0: [191 106 140 144 174  96  95 169 109 155 134 146 101 149 109 172]
1: [ 64 122  81 109 101 156 100 132 121  78 168  98 189 103  79 147]
2: [145 139 131 179 167 132 130  92  40 191 121 145   3 106 111 136]
3: [ 50  94  75 136   0  86  49 129  93 122 165 146 197  67   0 104]
4: [ 96 167 122  77 102 124 131 172 225  57 140 111 205 182 176  91]
5: [106 136  83  68  73 111 100 160 229  32 142 133 255 163 178  85]
6: [ 55 140 110  75  40 110 190 164 166  95  82  42 238 159 124  90]
7: [138 176 159  79 183 177 170  85 254  58 112 117 175 162 255 105]
8: [116  69 145 124 132  97 125 163 108 127 148 161 187  88  47 206]
9: [153 141 142 136 201 170 185  47  91 195  97 132   7 134 230 109]
10: [164 166 122 111 101 107  98 157 191  84 120 145 168 143 160  92]
11: [176 129 146 119 151 132  69 104 254  88 187 229 165  91 214 137]
12: [ 99 106 152 127 125 125 154 128 100 152 114 125 109 127 119 148]
13: [158 134 135 111 152 119 105 121 208 110 147 177 133 134 192 122]
14: [110 158 132 119 113 134 171  96 153 107  72  80 154 127 184  66]
15: [ 81 119  95 132  51 106 116  95 134 117  92  86 197 105  65  52]
16: [ 76 149 134 126  71 128 185 115 129 125  70  62 183 123 130  86]
17: [ 55  88 156  93  31  77 156 146 158  92 112 142 241  81  88 136]
18: [125 140 126 134 131 130 127 132 115 134 127 135 107 139 121 128]
19: [ 98 152 120 120  89 124 148 130 139 143 126  96 114 144 118  96]
20: [128 141 119 132  94  93 100 129 120 135 103 115 145 121 102 118]
21: [ 99 116 125 116  75  99 114 112 179  74 130 129 197 112  98  91]
22: [ 80 123  88 104  35  91 109 180 125 105 140 117 207 132  50 125]
23: [135 128 123 102 121 123  99 199 172  71 156 130 211 140 136 166]
24: [167 120 126 140 140 103 118 200  59 142 125 108  75 168  88 167]
25: [139 169 157  84 176 169 160  91 255  53 119 132 182 162 255 106]
26: [114 158 125 109 129 143 121 133 159 111 138 116 173 163 143 113]
27: [ 95 131 160 128 111 130 206  87 127 135  57  47 135 129 139  75]
28: [169 154 145 130 246 214 180 156 120 103 145  88  89 171 209 181]
29: [183 125 135 130 217 137 121 144 102 154 141 158  68 155 172 181]
30: [ 57 105  90 115   9  73  86 133 119 109 126 129 224 101  32  94]
31: [195 131 151 125 255 196 172 110 128 138 142 130  53 132 233 201]
32: [ 88 125  87 116  28 104  84 119 169 104 155 151 216 102  73  91]
33: [147 166 150 115 148 164 186 142 167 122 113  81 115 177 197 103]
34: [176 147 129 171 171 129 139 170  11 161  86  74  31 174 105 142]
35: [173 151 123 161 194 156 130 105  92 159 142 167  16 148 160 113]
36: [120 137  91 154  78 117  94 133  78 164 123 128 129 153  79  99]
37: [153 157 119 129 120 127 131 149 124 149 112 114 112 151 129 114]
38: [178 156 141 170 200 158 111 112  91 161 143 141  61 117 125 156]
39: [ 56  84  61 134   0  79  41 141  92 126 164 139 189  65   0 105]
40: [119 163 147  62 142 140 197 143 236  71 100  94 218 167 255 106]
41: [136 146 133 153 119 117 112 154 120 134 120 105 132 172  92  98]
42: [130 164 143 145 197 165 187  59  77 171 103  86   0 136 197 123]
43: [  9  57 146  78  30 100 177 172 133 114 119  83 255 115  54 197]
44: [  0  62  85  41   0 106 147 126 184  70 161  93 255 101  82 118]
45: [106 108 130 161  85  99 107 157 117 115 116 119 174 107  38 122]
46: [177 122  79 152 137  80  57 189  67 163 184 178  75 146  36 168]
47: [178 168 138 129 200 157 157 118 145 125 109 127 104 160 231 131]
48: [ 93 128 151 134 125 146 195 161  82 140  91  45 144 151  87 139]
49: [132 121 133 123 132 123 153 187  84 152  98  83 164 164 115 174]
50: [ 41  83 143  67 145 132 192  81 126 169 145 137 171  63 139 242]
51: [150 158 151  92 210 173 191 100 148 144 104 116  90 173 255 147]
52: [175 136 128 134 189 164 123 153 117 152 150 146  58 163 165 145]
53: [ 84 107  68 152   0  45  32 151  84 137 147 143 185  80   0  90]
54: [115 122 124 112  75  92 151 154 128 108  84  92 158 130 102  99]
55: [ 99 157 104 101  63  93  98 164 175  96 146 140 217 149 114  98]
56: [ 70 115 107 105   9  90 115 138 154 132 122 124 202 119  89  87]
57: [183 143 121  98 130  98  84 154 194 109 151 209 173 149 203 151]
58: [183 141 143 114 173 133 141 138 171 107 126 165 109 139 206 131]
59: [180 130 121 128 162 120  68 149 184  77 177 177 143 138 151 112]
60: [ 47  47 206  85  48 145 207  95 159  92  85  70 220  58 166 148]
61: [179 139 105 128 150 107  65 134 158 101 159 193 168 113 133 146]
62: [203 125 159 150 232 147  96 118 141 154 174 206  40 126 174 182]
63: [116 163  78  92  14  76  61 175 255   5 154 131 255 123  97  48]
64: [ 37 128 114 118  76 109 161 115  84 151 111  66 134  94  74 131]
65: [137 127 151 121 168 159 161 111 122 139 120 124  96 125 149 151]
66: [104 129  95 147  99 100 119 111  78 135 113 109  86 128  73  91]
67: [147 164 165  90 184 179 167  85 253  59 117 126 167 150 255 106]
68: [152 108 107 148 135 119  97 129  64 181 142 147  45 139  92 138]
69: [ 92  74 133 102  73  84 111  87 128 150 105 117 171 101  88 115]
70: [ 55 144 141 111  92 164 205  45 151 135  70  45 149 133 165  50]
71: [ 80 134 124 122  61 102 111 135 140 121 120 114 165 116  69 101]
72: [125 119 110 153 118 122 123 120 116 127 112 106 172 123  83 105]
73: [150 142 133 124 126 117  89 151 163 111 164 173 141 133 132 145]
74: [128 180 172  80 178 163 255 147 163 107  53  37 121 195 255 129]
75: [106 127 109 130 115 114 137 146  61 132 103  81 113 146  63 132]
76: [ 36 119 145 146  56 135 190  73  79 136  42   5 165 101  86  75]
77: [ 82 135 123 175  82 123 144  87  65 164 107  98  52 115  70  58]
78: [ 26 122 119 114  32 161 157  85 148 115 115  73 226  95  85  86]
79: [ 99 127  90 134  66  99 100 132 109 112 126 106 165 147  63  85]
80: [ 76 133 117  78  59 113 147 147 168  88 116  93 210 160 145 102]
81: [142 116 139 109 153 157 176 115 116 127  99  94 106 143 189 133]
82: [129 140 129 136  98 108 100  72 159 131 126 164 129  93 130  85]
83: [187 132 122 136 192 149 120 160 123 132 140 144  89 162 168 144]
84: [ 90 118 130 133  60  93 117 155 137 118 126 103 173 130  53 102]
85: [149 161 136 126 181 152 161 107 122 135 113 105  58 164 202 110]
86: [ 72 126 109  87  12  67 141 182 142 120 103  96 199 153  77 103]
87: [ 74 128 119 104  33  74 137 167 143 112 108 117 177 143  89 110]
88: [157 105 131 191 138 125  75 106  57 220 174 199   0 109  46 125]
89: [117 151 136 130  88 122 127 110 164  95  99 105 190  95 112  92]
90: [ 94  91 102 123 106 137  70 154 118 106 167 141 241 107  68 183]
91: [183 133 151 152 186 129 108 140 105 154 161 192  36 107 136 164]
92: [172 119  95 170 144  94  55 177  45 171 180 183  57 141  34 174]
93: [ 91  91  92 150 120 138 132 113  40 168 125  89  97 111  83 172]
94: [123 120 100 132  52  28  57 227  89 141 152 158 155 153   0 135]
95: [167 131 141 167 172 143 116  66 114 185 146 177  36 102 132 109]
96: [162 124 128 123 100  59  73 209 137 132 147 172 156 132  74 152]
97: [ 40 154 110  70  25 106 195 156 162  88  75  35 246 160 121  74]
98: [125 137 144 103 112 111 143 177 191  86 104  74 190 158 150 105]
99: [196 105 139 176 182 106  67 101  98 175 149 201  11 106  97 135]
100: [125 159 165 100 176 182 184  75 219  99  96  85 198 144 248  95]
101: [ 52 120 104 112  12 106 161 123 128 116  65  60 231 132 104  41]
102: [142 150 124 118 128 133 153 138 167  83  95 105 177 142 186  91]
103: [132  96 151 175 171 129 115 138  39 202 137 133  50 136  73 171]
104: [107 147 129  93 103 159 186  89 177 120 100 103 163 153 206  75]
105: [ 90 113  69 142   0  64  72 169 121  83 136 130 208  99  15  63]
106: [163 153 126 117 151 129 114 160 143  85 141 129 113 157 130 121]
107: [114 132 142  99  65 115 108 149 229 111 151 173 223 151 155  99]
108: [110 142 132  99 105 152 177 105 170 115 101 116 164 156 212  85]
109: [175 120 103 142 182 124  55 149 103 147 180 201  91 141 112 168]
110: [108 137  82 142  78  93 116 124  96 135 121 112 107 126  78  83]
111: [ 74 123 107 100  23  66 132 168 140 120 120 115 189 137  70 108]
112: [ 81 144  78 105   9  92 113 184 125 107 124 105 230 152  80  97]
113: [ 75 110 105 133  38  89  82  85 118 155 134 159 143  70  20  90]
114: [ 37 119 113 114   0  54 175 117  98 144  64  81 161 113  74  51]
115: [ 76 123  90 127  27  75 116 128  79 131  90 119 164  93  59 105]
116: [158 134 140 140 174 150 122 161 148 114 146 144 105 164 154 129]
117: [198 112 149 140 194  96  99 177 101 157 136 148  82 155 107 177]
118: [177 167 150 111 221 189 164  88 210  83 113 132 119 154 255 115]
119: [164 109 127 180 185 163 125 123  20 168 145 146   0 102 106 165]
120: [110 137 115 126  67 120 109 144 157  84 101  88 219 146 101  90]
121: [238 126 147 146 255 161 109 167 105 148 183 213  13 160 199 222]
122: [135 139 171 132 151 125 173 115 144 137  85  94 102 127 153 104]
123: [ 91 116 158 118 153 159 168  71 158 140 126 127 166 100 160 146]
124: [207 110 114 187 211 126  63 140  54 170 216 216   0 112  63 189]
125: [170 153 185 152 233 166 197 107 118 178  91  94  11 150 214 134]
126: [160 132 116 156 149 131 106 144  85 158 155 147  63 133  98 133]
127: [110  58 171 103  96 132 121 168 160  76 161 174 242  90 106 183]
128: [229 146 165 189 249 155 124 138  68 197 156 164   0 150 158 172]
129: [112 105 128 143 117 123 111 130  94 140 145 134  97 119 104 156]
130: [207 160 183 131 255 154 161 106  99 140  56  88  68 146 186 203]
131: [132 129 143 112 133 109 131 148 166 107 130 134 155 132 155 144]
132: [172 153 119 164 189 149 121 105  97 151 150 169  28 135 152 111]
133: [ 95 128 102 132  57 103 130 106  88 142 105 103 109  97  81  85]
134: [198 132 130 147 220 151  96 148 104 140 165 171  31 159 160 163]
135: [ 89 143 121 111  72 128 135 125 153 110 111 105 172 132 125  67]
136: [ 35 100  99  90   0  89 111 106 151 108  92  81 255  80  47 101]
137: [100 140 129  93 108 160 174  83 182 116 103 108 168 151 212  74]
138: [222 139 127 126 239 145 109 172 115 132 169 172  70 163 164 190]
139: [ 90 113 120 130  59  92 114 155 136 119 123 111 183 118  62 108]
140: [ 96 112 124 127  68  94 122 154 129 117 121 109 175 126  62 108]
141: [100 147 150  93 119 160 143  86 213  84 118 114 192 133 188  91]
142: [117 141 126 137  98  94 109 124 127 135  99 120 145 117 115 104]
143: [ 94 139 111 117  59 121 132 133 158  99 117 108 191 128 109  70]
144: [180 137 176 135 183 140 148 119 159 155 118 152  81 137 203 136]
145: [144 103 183 123 205 166 184 119  94 150  91 108 117 151 180 173]
146: [135 128 103 124  88 121  66 209 197  81 179 131 221 169  72 103]
147: [218 118 167 149 239 146 111 123 158 160 166 211  38 131 200 184]
148: [103 126 152 117  88 100 166 134 140 143  97 113 134 137 142 105]
149: [193 115 161 167 230 136 153 141  49 187 120 141   0 144 154 176]
150: [110 131 117 133  38  72  83 151 147 126 125 148 203 107  55 103]
151: [142  74 141 179 141 123  79 113  84 170 166 156  50  85  18 135]
152: [130 146 158 156 173 178 164  53 114 181 116 125  30 112 186 101]
153: [ 44 143 101  79  13  83 161 168 134  89  74  53 248 153  92 110]
154: [105 133 140 111  97 121 185 162 125 145  98  69 152 151 119 122]
155: [136 118 157 157 134 118 144 128  98 144  90  83 114 121 128 113]
156: [ 68  77  62 101   0  77  57 218 138  53 180 136 255  96   0 137]
157: [182 128 122 173 170 126 126 172  19 157 105  98  33 157  91 146]
158: [118 100 115 101 111 109 136 175 112  92 114 109 204 132 118 170]
159: [165 118 115 139 126  98 110 214  58 153 131 105  71 167  69 173]
160: [ 34 106  94  95  31 103 116 122 141 107 136  90 231 117  68 107]
161: [136  99 144 112 170 159 157 161  78 159 148 139 105 143 117 215]
162: [156 156 161 106 210 193 198  77 184 109  97  91 106 156 255 109]
163: [ 63  81  61 124  26 102  79 172  95  84 164 102 216  79  11 155]
164: [144 148 147 125 133  88 168 170 101 154  79  93 129 129 137 169]
165: [172 155 138  99 171 142 109 140 214  79 144 159 170 144 221 135]

[ 49 103  83 125   0  67  85 132 113 117 121 124 225 101  11  81] 30
[136 176 178 105 163 166 211  78 196 138  66  74 101 163 255  65] 162
[113  93 128 109 153 178 123  73 136 121 134 109  93 104 163 138] 65
[136 158 166 104 181 185 177  72 221 106 104  89 183 144 251 102] 100
[ 49 117 124  88  92 174 181 110 129  99  95  41 209 128 127 118] 16
[207 119 135 154 213 133  51 156 138 109 193 199  79 120 127 187] 109
[102 169 103  76  82 123 156 161 211  64 104  87 236 184 187  84] 4
[123 127 147 106 145 118 144 142 164 104 114 114 153 140 154 141] 131
[124 131 128  95 121 116 100 207 186  50 154 122 232 151 135 163] 23
[ 91 131  96 160  51 146 142 103  50 162  95  78 130 106  54  89] 133
[ 98 129 150 123 122 148 200 167  74 146  87  34 130 160  95 143] 48
[ 43 156 135  96 111 164 188  56 160 113  76  44 186 126 185  91] 70
[120 157 137 145 176 152 193  76  77 165  92  79   6 137 185 115] 42
[ 76  63 115 153 109 127 117 115  43 175 164 136 114  84  37 165] 93
[ 24  54  81  94   0   6  60 193 152  53 152 140 255  65   0  83] 156
[152 130 116 144 126 121 126 129 122 139 141 184 103 139 162 121] 18
[ 79 130 149 126 103 133 201  86 120 139  55  52 141 127 139  78] 27
[103 114 155 119 123 125 139 142 153 121 142 128 140 115 134 156] 131
[140 123 147 105 130 101 129 167 171 104 130 135 157 139 150 146] 131
[189 106 171 177 225 126 149 138  18 232 121 135   0 128 111 209] 149
[220 123 138 166 242 151  67 123 122 155 203 214   0 120 147 193] 62
[ 61 131 111 149  57 121 140  94  75 158  98  67  69 118  46  45] 77
[124 125 118 123 114 143 112 129 165 105 127 114 194 135 123 114] 26
[ 16 143  71  67   0  49 102 155 233  35 112  74 255 141  54  31] 63
[153  90 124 122 213 140 101  99 112 128 140 180 193  76  88 236] 8
[130 116 108 140  39  38  66 234  86 142 145 156 146 162   0 141] 94
[192 137 145 118 179 136 137 131 159 124 136 175  86 134 200 147] 58
[ 70 159  93  82  26 107 131 113 243  42 111 102 255 129 171  42] 5
[123 143 115 145 106 127 108 109 153 113 142 139 112 109 113  84] 82
[140 105 110 141  73  67  50 156 127 146 172 212 154 104  32 142] 96
[ 95 114 129 129 108 129 107 119 108 142 143 135 117 118  98 142] 129
[173 123 140 116 149 129  66  97 255  82 185 232 176  85 213 119] 11
[ 80 188  50  38   5 102 118 113 255   0 107 107 255 132 225  61] 5
[104 136 112 112  86  97 177 190 108 139  98  87 166 161 128 142] 154
[178 164 183 141 237 178 181  76 133 175 102 128   4 147 241 131] 125
[164 146 149 131 129 133 100 116 192 112 159 184 116 116 159 110] 13
[ 86  78 120 148  28  63  98  99 119 108 119 164 159  33   0  91] 113
[100 114 129 112 153 173 130  82 130 108 131 117 152  94 150 160] 123
[241 110 124 190 248 135  13 165  75 160 205 231  10 115  64 194] 124
[148 141 135 137 196 172 169  99  90 153 109 123  55 138 203 147] 85
[103 110  96 150 102 156  62 202 102 117 219 188 180 136  30 183] 90
[ 78 160  90  89  32 106 125 111 235  43 121 106 255 123 162  39] 5
[ 18  58  78  96   0  11  61 185 144  57 154 151 255  62   0  93] 156
[122 118 112 141 113 127 125 110 128 127 105 107 183 130 102 105] 72
[110  85 126 117  88 101 114 101 131 127 144 159 137  88  88 123] 69
[136 130 138 107 116 134 141 124 189  97 111 123 177 132 173 106] 102
[240 112 104 189 210 111  11 197  66 168 234 255  30 103  46 226] 124
[126 123 132 147 140 129 105  47 120 166 155 189  17  80 118 109] 95
[133 152 135 132 104 132 148 118 147 113  88  96 159 102 126 100] 89
[ 74 148 133  84  56 118 153 148 193  96 107  92 248 140 141 103] 80
[ 58 138  61 121  36  85 102 115  97 123 132 116 165 168  54  87] 79
[125 191 168  93 226 224 233  33 206 113  77  71  94 170 255  91] 162
[139 197 171  91 252 223 235  29 198 122  81  82  77 171 255  98] 162
[101 140 145 129 130 174 146  83 170 111 129 110 165 102 169 128] 123
[128  84 137 129 121 105 101 150 117 134 126 144 145 126  79 157] 129
[120 130 104  80  99  75 128 199 146 100 112 112 208 183 140 153] 158
[231 179 160 145 255 206 144 112 142 125 143 143   0 143 233 160] 31
[199 135 170 150 255 214 184  73 140 135 133 132  38 131 253 159] 31
[123 160 149 156 158 130 191  84  49 196  57  57   4 127 144 117] 42
[105 143 148 137  86 125 160  62 173 115  78  88 137 106 151  30] 14
[115  70 131 149 171 140 153 159   4 199 147 118  36 156  57 208] 103
[ 79 125  55 132   0  86  49 165 137  95 172 166 222 118   1  66] 105
[ 97 117 102 141  48 100 127 115 124 118 105  98 175 103  62  72] 15
[ 51 106 108 115   0  39 170 122  95 151  70  91 155 109  68  63] 114
[132 125  91 115  56 105  74 104 177 112 166 203 140  78 105  98] 82
[116 158 134 129 137 165 186  77 138 127  88  71 140 136 193  84] 14
[150 151 169 114 211 192 194  87 186 103  99  88 119 158 255 110] 162
[131  96 120 157 124 113  94 169 107 147 160 129 115 138  50 138] 129
[ 86 110  67 138   0  45  38 160  88 134 150 145 198  85   0  95] 53
[146 134 182 155 182 157 188  61 114 162  73 118  32 108 165  97] 152
[122 117 149 134 183 158 150 123  99 179 127 115  81 156 154 165] 65
[ 59 131 135 111  89 156 195  45 161 127  81  51 161 122 161  50] 70
[138 117 136 112 159 160 169 103 110 136  98  97 104 134 196 138] 81
[213 107 146 188 211 124  64 178  57 172 169 182   3 144  71 180] 124
[156 156 152  98 169 165 175 176 199 103 125  96 155 204 209 119] 33
[120 146 140 103 104 120 152 176 194  82  95  66 193 155 167 107] 98
[171 154 146  86 205 158 182 111 149 135 122 128  83 170 254 162] 51
[251 140 149 187 255 143 108 150  49 169 145 187   0 128 159 188] 128
[ 67 134 124 158  57 120 151 102  69 162  91  62  61 119  47  55] 77
[113 111 135  99 125 148 137 112 144 116 124 136 141 139 164 143] 131
[146 130 104 134  77  57  37 164 138 129 166 184 149 121  49 115] 96
[ 98 105  70 151   0  39  26 169  85 138 151 154 195  76   0  98] 53
[137 136 111 121 101 111  83 141 128 114 142 183 162 120 136 140] 73
[151 152 119 123 131 129 119 157 134  92 125 128 110 161 124 109] 106
[120 127 126 153 145 135 104  32  99 166 143 176  23  88 123  96] 95
[119 169 138 151 145 171 169  58 125 156 111 102  67 120 179  67] 152
[160 108 139 192 169 144  81  93  56 225 167 197   0 112  75 130] 88
[117 162 111 129 105 136 117  83 178  97 134 145 117 116 154  56] 82
[117 123 111 137  91  82  80 191 114 151 160 159 119 157  46 126] 96
[ 51 144  81  74  19  72 157 155 147  98  83  43 255 141  83  76] 153
[204 135 100 141 186 127  53 151 130 122 186 203 102 134 126 172] 109
[ 16  85  64  83   2 115 125 109 125  76 111  35 255  51  25 128] 136
[128 123 115 139 118 128 124 125 119 126 120 112 168 126  95 105] 72
[154 121 141 103 139  90 121 146 152 110 121 143 120 126 167 143] 131
[122 158 128 117 104 120 151 149 147 115 119 100 168 168 130 104] 26
[182 186 156 126 221 165 162 128 172 101 116 121  77 147 233 154] 47
[111 135 112 144 132 107 152 167  38 178 109  88  94 145  66 157] 75
[135 111 150 141 159 139 144 118  98 145 113 127  91 136 143 145] 65
[151 168 176  86 219 164 255 134 130 152  58  47  92 184 255 168] 74
[ 68 136 126 112  49 102 199 128 106 127  67  56 172 133 118  90] 16
[112 141 138 108 102 112 139 175 194  82  93  68 205 159 149 103] 98
[145 148 139 154 149 122 109 135 122 144 123 112 119 163 101  99] 41
[128 114 150 155 132 120 131 124 104 137 100  92 130 116 109 109] 155
[197 134 164 130 255 204 167 102 117 139 149 132  48 139 246 197] 31
[137 108  82 126 119 120  52 138 120  98 164 169 192  89  64 159] 90
[152 148 116 113 124 131 142  56 174 111 127 164 118  99 192  63] 82
[138 134 130 136 106 120  94 152 148 106 154 162 145 106 117 137] 73
[ 88 157 100  81  43 111 137 117 242  46 112  96 255 131 175  49] 5
[136 119 132 136 132 119 123 132 144 120 128 129  80 130 138 104] 18
[ 96 157 122 131  92 121 149 136 122 129 121  91  98 145 107 100] 19
[136  98 105 152 124 122  43 104 108 150 176 180 115 113  43 131] 151
[107  75 135 151 178 148 152 144   0 206 140 111  27 146  54 196] 103
[135  86 152 179 170 130 128 147  44 202 120 121  51 136  90 172] 103
[126 162 185  84 174 145 240 101 204 110  30  30 155 184 255  90] 74
[160 141 134 178 162 129 133  98  45 195 120 146   0 106 121 142] 2
[140 163 172  77 178 140 230 107 197 124  43  48 143 185 248  94] 74
[124 145 156 165 180 173 162  50 106 179 114 116  31 118 185  98] 152
[143 169 146 111 149 162 172 140 160 123 109  78 116 176 183  97] 33
[166 118 138 178 194 164 135 122  25 168 141 149   0 110 120 166] 119
[ 95 145 146 125 143 175 139  88 165 107 134 122 160 110 169 131] 123
[ 54  68 130  87 140 202 168  69 152 109 157 116 203  94 180 163] 123
[151 125 107 143  71  56  40 170 140 122 164 186 135 113  48 123] 96
[ 90 126  86 120  52 103  76 118 162 115 156 155 195 103  63 100] 32
[150 147 134 138 200 163 169  99  95 148 107 119  72 136 213 136] 85
[146 136 118 135 122 121 125 142 120 145 150 182  94 138 158 116] 18
[164 142 130  92 142 137  92 139 220  63 148 168 192 147 211 135] 165
[ 25 128 106 108  66 141 160  53 145 107  97  54 202 105  98  67] 78
[214 102 119 196 210 130  67 148  46 183 215 219   0 114  65 197] 124
[ 75  80 107 167  63 134  93  69  70 156 153 158 123  60  10  92] 113
[116 103 114 196  86 108  57  99  72 185 155 163  69  69   0  99] 151
[149 140 125 133 163 124 112 127 120 134 139 150  80 130 144 144] 18
[174 147 136 154 148 124 100 137 127 158 146 146  54 136 130 125] 126
[124 138 142 164 148 136 203 124  27 191  57  50  44 152 147 129] 34
[176 147 145 129 171 139 117 146 160 121 148 166 105 133 190 152] 58
[148 161 195  83 198 155 240 110 190 116  32  40 130 193 255 103] 74
[147  98 169 146 159 128 113 103 124 170 134 162  60 131 127 125] 95
[123 146 115 129 104 109 116 120 120 148 135 149  96 129 133 111] 18
[119 168 103  70  70 130 105 146 242  36 144 155 230 111 185  97] 5
[ 69 150  98  89  35 109 120 114 247  41 116 112 255 126 174  43] 5
[163 141 120 172 175 145 110 103 103 147 161 185  45 126 151 115] 132
[139 183 173  78 200 164 255 150 160 110  65  50 116 194 255 139] 74
[111 127  98 136  67  75  77 203 111 141 154 148 135 162  39 118] 94
[104 166 149  79 137 158 230 131 167 114  62  35 134 180 246 112] 74
[201 161 153 140 253 185 131 122 150 131 152 150  40 156 219 158] 31
[220 133 133 129 246 146 112 160 121 119 164 175  80 165 174 185] 138
[ 71 141  98 115  21  73 124 120  81 130  83 106 175 103  69 100] 115
[113 143 100  91  62 101 101 145 195  66 135 145 255 116 122 112] 55
[123 116 129 132 109 119 113  95 165 130 162 196 137  83 113 113] 82
[ 44 148 128  93 112 156 188  72 164 108  77  48 200 124 174  89] 70
[112 140 151 132 150 178 153  86 161 113 130 112 147  98 175 129] 123
[ 95 104 149 118 101 113 136 153 160 114 146 126 156 116 126 161] 131
[161 153 148  91 221 177 191 106 150 139 109 111  88 174 255 159] 51
[127 118 134 141 153 129 127 149 111 130 136 127 107 141 118 127] 18
[177 116 112 166 152 121  53 127 103 164 182 215  75 114  97 150] 109
[140 155 175 150 134 178 132 125 178  81  92 112 179 164 164  48] 102
[  0 163  92  65   0 107 209 107 182  77  49  22 255 168 136  20] 97
[127  41 156 111 198 114 136 156  63 176 176 181  36 142 126 255] 161
[ 81 158 110  96   0  96  99 114 238  50  94 102 255  93 127  45] 63
[162 141 154 137 188 154 162 119 112 158  95 108  83 171 200 126] 85
[157 135 129 180 171 135 132 107  37 195 119 135   0 108 103 144] 2
[203 117 124 115 144 103  20 173 203  78 176 201 208  95 132 176] 61
[125  44 153 109 198 121 133 149  71 170 175 187  41 138 138 250] 161
[244 170 181 104 255 196 170 133 184 107 133 156  60 188 255 198] 31
[181 115 114 164 175 118  44 136  84 142 186 203  66  96  80 183] 109
[ 70 160 138  41 101 155 185 146 236  69 103  66 253 193 255 124] 40
[124 112  87 139  56  70  47 178  95 123 176 174 132 118   4 133] 94
[159 141 116  92 124  91 134 185 119 108 114 136 171 189 171 153] 131
[114  71 143 110 124  99 124 160 122 126 150 167 210  91  64 205] 8
[ 60 117  80 103  84 147 100 140 132  75 170  97 212  99  86 152] 1
[109 115 111 168 112 115 111 136  71 150 138 131  68 127  42 118] 66
[186 143 161 137 255 222 173  90 113 124 133 110  44 137 249 167] 31
[ 95 151 120 114  78 126 145 108 160  99 104  96 142 132 157  61] 135
[ 91 135 120 120 121 185 151 112 134 102 142 104 191 103 165 153] 123
[155 116 126 131 130 109  86 172 167 103 168 168 135 131  91 142] 73
[ 59  91 152  99  33  80 156 151 160  88 118 147 249  89  87 136] 17
[203 160 145 123 197 150  95 157 197  86 140 145 155 157 191 145] 165
[122 110  95 135 131 132 104 120  75 151 143 145 116 125 122 166] 129
[ 52 145 136  89  97 162 195  69 178 113  76  44 195 128 182  93] 70
[141 108 104 141  79  68  48 146 123 149 180 215 159  94  33 145] 96
[ 37 122 114 128  80 110 163 114  75 151 115  67 126 100  64 133] 64
[128 117 147 163 124 120 140 127  84 155  87  92 101 122 112 119] 155
[ 31 124 123 117  57 155 170  92 153 112 112  59 219  97  98  87] 78
[ 79 156 127  45 100 152 183 150 235  74 122  84 247 180 255 144] 40
[134 130 124  85 131 124 111 204 188  58 157 123 238 149 145 166] 23
[132 162 153 154 179 138 189  81  55 193  69  65   0 126 146 114] 42
[148 141 124 137 142 141 100 168 146  95 175 147 146 115 115 157] 73
[182 190 155 121 222 160 146 134 158  95 118 130  70 149 219 162] 47
[113 118 124 113  90  96 110 130 174  83 135 141 176 117 100 109] 21
[ 97 133 100  85  52  78 128 169 196  70 131 118 214 134 104 115] 55
[103 124 114 124  31  95  80 116 180 115 146 176 191 108 102  71] 32
[139 113 151 141 160 133 148 102 103 145 123 137  98 132 138 137] 65
[141 128 126 133 148 139 123 105 127 128 121 119 111 132 142 115] 18
[158  84 117 144 163 147  79 184  76 121 175 147 156 104  66 222] 8
[  7  58 143  82  43 103 163 158 123 124 122  98 255 106  38 207] 43
[ 63 130 131 102  88 158 194  46 169 123  82  59 166 127 165  55] 70
[184 126 138 135 222 134 120 146 100 149 152 163  62 159 160 184] 29
[ 19 117 102 108  55 138 162  62 142  96  84  45 214 107  95  65] 78
[147 110 164 117 239 189 172  54 146 145 136 158 101  87 224 190] 31
[175 129 156 155 184 127 112 132 111 156 151 184  33 115 134 150] 91
[108 131 138  99  72 115 104 139 228 108 161 177 232 144 149 107] 107
[161  93 141 142 244 183 158 138  39 181 150 128   7 138 145 248] 149
[163 141 186 146 233 185 226  96  80 197  87  83   7 145 199 163] 125
[ 22 110 115  76   0  65 123 117 188  62 108 141 255  49  27  85] 136
[  0 116 112  93  61 172 184  42 129 114  78  18 255  92 117 105] 78
[152 150 135 117 158 118 103 145 181 105 144 158 132 143 177 135] 13
[122 141 123 141 104 120 128 132 124 156 143 174  95 142 156  96] 18
[215 121 159 126 255 197 174 114 130 136 147 137  50 142 255 214] 31
[ 83 164 120 122  95 133 154 123 127 140 120  94 113 149 120  96] 19
[104 142 156 138  80 134 162  62 170 127  78  98 121 103 154  29] 14
[139 144 117 130 123 138 100 173 144 104 167 141 154 120 110 148] 73
[188 142 198 158 255 206 216  95  86 197 100  96   0 176 245 166] 125
[145 140 154 184 154 138 167 103  49 191  94  81   0 120  87 100] 2
[131 139 155 156 228 205 181  80  68 184 102  57  36 141 154 148] 42
[128 140 103 110  67 126  60 213 201  74 182 130 247 169  73  97] 146
[ 85 104 113 141  59  86  89  89 112 151 137 156 138  83  30 106] 113
[242 129 137 185 255 146  65 124  60 190 193 232   0 123 108 175] 124
[170 136 163 182 221 143 173  95  35 201  93 140   0 146 176 145] 149
[200 105 143 169 195 112  64  95 104 172 161 204  16 104 103 132] 99
[175 119 144 172 171 136 104  72 112 193 147 177  33  97 127 115] 95
[147 116 127 111 155 144 108 129 151 131 173 164 137 116 152 169] 73
[173 110 105 157 168 115  56 141  87 146 181 184  72 107  81 183] 109
[114  57 173 112 101 139 118 173 157  67 166 171 244  92 108 194] 127
[115 125 126  98 144 130 110 120 161 110 131 155 182 137 151 156] 131
[109 139 120 102  86  94 143 150 129 112  97 108 168 127 136 117] 54
[126 135 148 162 160 132 194 114  24 191  53  41  46 148 132 124] 34
[140  76 153 171 147 120  90 121  97 169 170 157  52  92  39 143] 151
